One vector is turned by the same rotation once a tick. Each row is the vector after some number of ticks, and that number follows the row.
The counts run from 0 to 939.
[123 121 129 125 119 151 161 144 131 133 132 140 114 133 150 153 131  99
 125 153 192 123 178 122 102 103 178  77 129 105 114 180  97 105  95 138]  346
[134 115 130 128 134 121 133 134 111 139 151 124  76 124 107 158 158 127
 126 114 166 108 156 107 131  78 185 116 118 112 104 186  73 133 107 137]  23
[157 144 124 124 133 102 142 114 121 143 141 165  87 133 150 170 154 165
  92 126 171 132 152 111 136  77 164 126 126  94 124 129  83 109 111 178]  745
[158 121 136 117 133 122 167 119 146 153 158 141  83 153 147 141 129 154
  95 163 151 119 165  99 119  89 171 107 126  90 127 150 114  67 104 164]  52
[179 132 133 129 129 153 153 136 138 148 146 165  83 128 116 151 135 126
 114 134 173 142 158 112 100  69 167  95 110  84 126 158 102 125  92 129]  233
[155 112 162 131 114 106 143 111 129 150 145 142 106 132 134 139 124 118
 134 153 195 116 181 117 114 100 196 105 125 116 112 176 103  96 110 142]  683
[125 103 126 180 134 129 181 127 142 141 131 127  99 127 109 155 146 130
 133 161 175 102 145 139 110  89 182  96 117 127 124 181  90 104 101 130]  94
[138 161 100 117 134 130 161 125 103 153 151 148 102 118 165 156 124 147
  98 161 149 135 177 107 105  80 151  85 152  99 115 122 107  95  98 179]  825
[153 147 129 142 155 119 154 120 130 122 117 134  77 136 134 181 156 179
 105 153 137 126 129 126 112  83 169 145 119 121 115 144  86  82  85 164]  643
[124 158 133 133 146  87 135 129 109 144 103 137  83 103 123 173 170 138
 147 119 168 105 142 140 103  77 168 120 132 123 113 154  68 113 115 149]  445
[167 143 107 165 104 132 156 150 117 142 121 159  96 108 123 162 134 152
 119 125 142 110 173 115  91  74 165 103 169 135 103 132  90 126 100 179]  410
[153 103 126 160 138 111 151 127 130 155 151 120 110 126 116 144 117 117
 131 175 175 144 158 139 103  86 194  98 100 138 140 190 106 110  83 134]  773
[152 150 146 101 155 107 138 122 125 137 110 132  68 145 144 173 154 160
 107 122 164 115 150 107 104  85 175 146 133 110 103 154  82  86 101 157]  42
[129 161 113 128 132 129 134 151 114 115 109 163 112 122 154 177 149 124
 128 123 181 147 155 122  91  98 184 106 125 116 118 157  74 128  80 170]  427
[155 105 134 129 140 123 177 109 145 171 114 117 101 133 147 154 113 156
  85 172 163 106 171 121 119  78 157 117 141 144 114 146 114  77  96 149]  658
[139 109 142 135 147 123 154 117 127 135 141 102  86 122 102 167 129 139
 146 184 156 146 150 127 104  85 184 107 107 128 131 192  99  97  87 121]  707
[168 114 139 137 123 128 141  94 130 138 147 155 109 143 142 160 112 140
  99 166 192 141 162 111 130  98 190 128 107  93 122 157  97  97  89 155]  245
[115 160  85 136 159 110 146 140  75 151 138 124  94 124 136 157 142 141
 129 161 132 148 138 132  84  74 180 103 128 134 129 150  97 107  86 158]  452
[108 127  97 117 138 131 167 145 111 160 133 129  82 138 144 138 168 139
 122 144 145  93 169 123  99  78 167  86 160 107  91 176 100 101 111 138]  201
[121 110 122 131 127 122 166 127 112 149 156 119  88 137 123 145 141 120
 120 132 159  84 160 101 124  97 190 100 119 119  99 185  80  99 115 144]  22
[174 133 151 138 128 105 160 138 155 153 112 156  89 130 131 157 139 130
 102 103 183 107 162 113 112  73 178 119 113 127 130 163  87  92 113 162]  750
[167 151 115 148 131 114 149 116 116 172 101 154 104 127 132 173 134 160
 105 154 167  89 159 128  81  75 161 115 166 128  96 124 111 103  98 146]  236
[158 158 117 143 143 109 167 136 132 148 107 158  87 103 128 169 167 163
 110 124 155 124 142 147 104  63 134 108 145 114 134 121  92 113  96 154]  914
[121 116 128 173 125 123 178 121 128 142 115 126 121 109 129 158 128 129
 138 172 168  85 155 133  93 104 181 102 145 145 104 166  94  79 105 140]  93
[166 124 141 114 138 152 161 113 126 171 126 143  98 128 132 159 108 118
  96 163 177 109 181 107  99  71 156  99 130 126 100 155 116  93 107 113]  316
[151  97 150 159 136  98 165 115 152 155 109 133 111 123 127 155 145 138
 119 157 190 120 162 147 134  74 168 101 131 137 134 177  97 113 106 133]  593
[139 150 123 159 149  94 149 131 111 130 134 126  64 118 108 166 148 168
 134 136 126 114 127 125 105  76 172 141 111 131 126 154  79  91 101 165]  547
[125 134 121 166 131 139 180 124 132 129 114 131 135 120 142 163 125 126
 127 184 176 114 165 134  95 105 172  98 139 140 121 154 102  73  91 153]  255
[143 101 135 153 102 110 161 114 135 138 143 148 118 132 149 142 133 129
 126 171 182 105 182 116 128  97 182  89 149 108 108 166 101  99 102 162]  424
[166 138 136 131 137 122 142 122 115 162 156 154 101 124 136 153 107 116
  99 132 173 148 161 110 118  86 182 112  85 123 147 157  92 110  92 160]  840
[150 143 117 121 146 131 144 138  99 130 148 123  66 112 122 168 133 148
 106 128 116 155 150 107 123  65 171 130 112 126 130 145  78 115  80 171]  727
[127 116 140 129 129 123 160 123 131 128 137 129  84 121 119 163 156 118
 133 127 185  97 156 115 141  98 186 108 121  98 105 182  65 112 116 140]  185
[117 162 114 135 156 114 149 121  90 143 108 129  99 113 124 177 151 135
 136 145 157  91 141 139  89  84 165 133 138 148  96 149  73  91 105 147]  704
[149  97 147 138 125 130 152 136 138 128 143 113  73 141 110 142 153 139
 143 150 150 101 165 111 105  85 193 113 136 110  94 199  89 117 105 133]  797
[151 136 118 155 160 100 124 130 109 143 111 130 106 125 127 166 148 148
 131 157 165 155 126 149  95  81 194 133 115 142 134 162  97 125  83 151]  691
